Here is a table of points, one per row:
c(-20, -21, -36, -7, -31, -7, 27, -41, -26, 4, 36, 7, -10, -2, -32,
  2, 26, -26, -14, -21, -21, 26, 14, -13, -4, 1, -7, 0, 3, 9,
  4, 5)
c(2, 1, -26, 3, -7, -25, 15, -15, -17, 18, -32, 14, -9, 6, -14,
  5, 22, -39, 5, -34, 1, -6, -8, 48, 25, -62, -3, -18, 13, -19,
  -6, -12)
c(-10, -8, 33, 23, -2, -24, 4, 11, -8, 24, -3, -17, -12, 19, 5,
  5, -7, -6, -17, -18, 29, -49, 30, -28, -12, 10, 5, 8, 6, -10,
  8, 7)
c(-5, 8, 57, 7, 21, -16, -14, 32, 15, 29, -29, 16, -46, -12, 25,
  -21, -15, 1, 14, -17, 4, -53, 22, -68, -12, 20, -14, -5, 8, -15,
  1, 0)
c(-23, 26, 8, 19, -9, -2, 28, -33, -22, -9, 37, -29, -44, 34, 19,
  -14, 39, 46, -14, -14, -5, 8, -13, -1, 1, 83, -10, 5, 10, 18,
  -6, -21)
c(-30, -17, -32, -7, -12, 5, 26, 3, -24, 17, -27, 44, 33, 26, -27,
  46, 9, -67, 6, 4, 5, 4, 17, 19, 44, -18, -12, 13, -3, -18,
  28, -34)
c(-19, 14, 48, 12, -20, -31, 6, 24, 17, 52, -16, 11, -5, -19, 4,
  36, -30, -6, 48, -24, 21, -18, 20, -43, 18, 48, 10, 10, -26, 61,
  2, -10)
c(-1, 43, -9, -19, 3, 41, 12, -18, 5, -41, 42, -31, -30, -16, 10,
  22, 5, 35, -42, 49, -27, 25, -13, 34, -21, 29, -5, 21, -2, -7,
  0, 30)
c(-17, 19, 6, -6, -9, 21, -46, -65, 52, -35, 20, 2, 1, -10, 24,
  9, 6, 68, 26, 11, 20, 12, -69, -26, -37, 39, -25, 80, -35, -25,
  77, 21)
c(78, 11, 39, 24, 49, -14, -28, 60, -9, 12, -46, -33, -10, -24, 3,
  -22, -35, -15, -19, -7, 2, 14, -4, 11, 2, 6, 6, 17, -3, -2,
  8, -4)
c(-27, -7, -6, -17, -45, 13, 39, -13, -12, 2, 15, -7, -14, 17, -5,
  20, 19, -32, -3, -6, 5, 19, -6, 23, -26, 10, 3, 27, -35, -38,
  -25, -44)
c(-17, -20, -16, 7, 46, 12, -25, 32, 14, -27, -24, 21, 41, -2, -5,
  -7, -28, 28, 11, 4, -20, 16, -3, 3, 46, -30, -13, -30, 37, 33,
  61, 41)
c(2, -1, -53, 5, -3, 10, 21, -15, -30, -6, -4, 14, -12, -52, -12,
  23, 14, -11, -37, 29, 4, 16, 12, 2, -3, -26, 13, 11, -12, -25,
  -17, -37)
c(33, 50, 17, 46, -14, -23, 0, -3, -19, 31, -12, -11, -12, -10, 10,
  -10, -17, 14, -37, -9, 26, -37, 36, -39, -17, -1, 18, -24, -27, 34,
  -47, 15)
c(13, -27, 44, 39, 6, -18, -46, 40, -29, -2, -20, -10, -15, -35, -17,
  13, -49, 35, 19, -19, 5, -53, 36, -9, -11, -1, 18, -38, 18, 38,
  6, -50)
c(20, 42, -1, -14, -42, -29, 31, -27, -6, 13, 53, -38, -27, 35, 4,
  35, 37, 6, 13, 6, 2, -7, -3, -6, 8, -11, 0, -6, 4, -2,
  8, 1)
c(-57, -47, -12, -37, 11, 15, 20, -26, 0, 34, -4, 33, 10, 25, 33,
  -3, -3, -13, 39, -4, 7, -27, -20, 8, 11, 31, 60, 69, -10, 9,
  -12, 8)
c(-31, -62, -8, -16, -16, -21, -4, -12, 20, -11, -3, 25, 20, 19, -21,
  -38, 22, -6, 32, -39, 20, -7, -24, 16, 28, -1, 34, 4, 0, -43,
  32, -15)
c(-7, 23, -30, 17, -27, 21, 9, -2, -33, -2, -3, -21, 20, -30, -9,
  47, 8, -29, -10, 1, -36, 15, 35, 41, -10, -5, 27, 11, 7, -46,
  -46, -60)
c(-10, 49, 7, -18, -22, 29, -24, -30, 1, -33, 50, -32, -35, 1, -4,
  11, 37, 9, -34, 57, -25, 48, -20, 39, -7, 28, -20, 38, -20, 2,
  11, 25)
c(24, 17, 11, -18, 45, 15, -7, 42, 13, -19, -24, -21, 34, -16, -9,
  -14, -35, 23, 16, 21, -2, -7, -3, 10, 1, -39, -64, -34, 57, 7,
  -9, 36)
c(-24, -42, -29, -9, 1, -18, 3, 8, -6, 20, -14, 24, 33, 24, -5,
  3, -13, -38, 23, -19, 7, 2, 9, 54, 27, 14, -12, 2, -7, 7,
  -4, 6)
c(12, 4, 29, 29, -2, 10, -23, 10, -11, 20, 22, -15, 6, 4, 20,
  -3, 7, 19, 15, 23, 18, -44, 17, -34, -31, 61, 20, 43, -5, 35,
  -14, -19)
c(15, 44, 12, 30, -16, -14, 32, -37, -22, -11, 37, -17, -22, 11, -13,
  18, 25, 6, -40, -2, -30, -14, 3, 12, -21, 55, -9, -7, -16, 8,
  -27, -35)
c(-15, 33, -2, -37, -38, 11, -26, 0, 49, -16, 30, 11, -1, 15, -16,
  44, 15, 17, 10, 1, -33, 29, -29, 25, -4, 28, 4, 43, -12, 12,
  48, 35)
c(37, -56, -10, -44, -2, -19, -7, -6, 32, 9, -7, 12, 25, 21, 26,
  -21, -1, 10, 43, -14, 33, 5, 11, 4, -9, 6, -5, -1, 0, 4,
  -4, -6)
c(-27, 23, -13, 32, 19, 35, -32, 14, 8, -54, -10, 7, 5, -18, -14,
  -8, -25, 31, -25, 73, -13, 44, 13, -2, -8, -70, -40, -14, 26, -10,
  41, 30)
c(14, -8, -36, 0, 16, 4, 37, -3, -22, -4, -5, -6, 10, 6, -18,
  -14, 29, -58, -26, 10, -13, 2, -4, 25, 22, -26, 8, -18, 25, -3,
  -59, -3)
c(-3, -52, -44, 3, 1, -17, 22, -4, 9, -21, 2, -13, 19, 14, 32,
  -8, 18, 5, -11, -14, 21, 15, -1, 28, 14, -49, 26, 1, -1, -1,
  -2, 2)
c(10, 12, 24, 25, -13, -19, 18, -6, -13, -38, 37, -12, -12, 46, -17,
  -9, 33, 24, 18, -28, -7, 22, 8, 0, -43, 48, 13, -2, 9, -1,
  -24, -36)
c(17, 38, 0, -21, 4, 28, -41, 17, 16, -20, -18, 1, 20, -5, -47,
  25, -33, 32, -38, 32, -10, 30, -9, -5, -28, -17, -8, 32, 22, -22,
  12, 39)
c(-2, 11, 47, 50, -46, -40, 11, -1, -13, -8, -4, 19, -7, 7, -9,
  -27, -27, 23, 11, -38, 6, -28, 18, -37, -20, 19, 21, -25, -31, 18,
  9, -12)
c(8, 25, 23, 39, 19, -18, -28, 18, 16, 1, 3, -3, -22, -14, -24,
  -1, -43, -29, -6, 26, 15, -27, 5, -61, -8, 47, 5, -14, -43, 17,
  -19, -27)
c(0, -6, -5, -42, 70, 26, -29, 37, 51, -9, -13, -28, 39, 8, 25,
  -39, -41, 30, 35, 40, -17, 17, 5, 1, -3, 6, 6, -6, -11, 0,
  -9, -17)
c(-28, -34, -34, -16, 15, 7, 35, -6, 7, 14, 31, 30, 25, 21, 12,
  -25, 26, -45, -1, -12, 2, 0, 5, 15, 28, -17, 17, 2, 11, 1,
  5, -11)
c(6, -10, -12, -12, 46, 18, -19, 18, 8, -5, -40, 4, 34, -2, -24,
  -28, -32, 45, 26, 11, -19, -4, -37, -22, 5, 4, -4, -21, 29, 9,
  51, 31)
c(21, -5, -21, -9, 2, -5, 12, 23, -22, -10, -16, 30, 24, -2, 17,
  -2, -9, -58, -14, 5, -21, -10, 12, 37, 26, -33, 12, -37, 9, -71,
  -39, -5)
c(7, 36, 10, 48, -12, -20, 5, 15, -34, 15, 20, -6, -19, 1, 23,
  -3, 28, -26, -19, -14, 2, 4, -10, 2, -2, -4, -1, 4, 3, 2,
  10, 2)
c(-14, -26, -46, -24, -39, 11, 0, -11, -8, 28, -39, -20, -30, -10, 6,
  38, 28, -52, -8, -2, -5, -4, -3, -9, -9, 5, -3, -5, 2, 7,
  6, 3)
c(20, 34, -13, 58, -22, -16, 8, -5, -2, 21, 5, -39, -16, 7, 27,
  -6, -3, 22, -23, -8, 19, -33, 36, -31, 3, -5, -14, -29, -24, 46,
  -50, 12)
c(30, -17, 43, 7, 30, -1, -31, 25, -12, 22, -52, 4, 0, -5, -27,
  -9, 0, -32, -23, 3, 28, -17, -19, -19, 8, -6, -31, -59, 4, 22,
  -26, 23)
c(-21, -40, -28, -23, -43, -13, 23, -17, 2, 17, -21, -17, 8, -10, 43,
  15, -17, -30, 8, -7, 8, 23, -3, -7, -7, 5, -5, -5, 4, 7,
  1, -1)
These points spread out most along one direction. Where along it does each point below lie, from 0 to 99? The average is 50, and the first point in the table lies past the average. One standard deviation of the points above along it is 16.
c(16, -59, -27, -6, 15, -18, -8, -8, -7, 3, 7, 27, 35, -2, 18,
  -30, 11, 16, 17, -42, -1, -14, -2, 9, 29, -29, 7, -13, -7, -19,
  15, 4) 57
c(13, 35, -19, -19, 18, 28, 9, -6, 37, -52, 46, -11, -6, -34, -10,
  8, 36, 22, -30, 23, -23, 39, -12, 20, -24, -12, -11, -7, 19, 0,
  -10, 54) 60
c(1, -29, 18, -25, 44, 15, -31, 34, 29, -14, -21, 4, 20, -6, -16,
  -16, -14, -1, 8, 23, -7, -1, -41, -4, 17, -14, -33, -41, 47, 24,
  9, 45) 42
c(4, -6, 34, -16, 26, -8, -17, 39, 31, -42, -20, 27, 21, -19, -25,
  -40, -2, 73, 1, -28, -13, 13, -25, -32, 0, -47, -17, 11, -9, 2,
  -17, -15) 38
c(6, -8, -20, -51, -24, 27, 14, -1, 4, 27, -6, 26, -19, 4, -1,
  10, -11, -62, 7, 31, 14, 6, 4, 14, 3, -25, 9, 34, -32, -26,
  -15, -24) 68
c(27, 72, -15, -34, 58, 15, -6, 38, 18, -11, -25, -1, 16, -35, -23,
  10, 2, 4, -41, 0, -47, 2, 7, 21, 24, -32, 9, 3, -10, 7,
  6, -11) 50
c(-19, -29, -20, -20, -1, -1, 35, -20, -19, 3, -7, -11, 4, 16, -1,
  -10, -9, -13, 8, 20, 13, -4, 15, 24, -6, -19, 23, 17, -2, -16,
  4, 4) 64
c(15, -57, 26, -4, 31, 1, -23, -32, 2, -9, -13, 36, 10, -17, 42,
  -45, -8, 27, 36, -34, 44, -4, -41, -5, 8, -18, -11, -4, 16, -14,
  20, 30) 45
c(10, -27, 33, 56, 5, 20, 5, 3, -24, 13, 8, 12, -30, -24, 9,
  -43, -35, 34, 28, -15, 2, -6, 34, -45, -23, 32, 4, -30, -18, -11,
  3, 5) 27
c(-12, 25, 15, -46, -53, 18, 5, -72, -24, 0, 49, 15, -20, 38, -6,
  59, 37, -18, 10, -19, 18, 11, 5, -9, 4, -9, 0, -14, 6, 7,
  0, 0) 67
c(-22, 21, 40, 37, -32, -19, 0, -9, 20, 62, 27, -29, -30, 6, 16,
  13, 2, 6, 1, 5, -5, 6, -6, 10, 5, -12, 1, -3, 7, -5,
  1, -2) 46
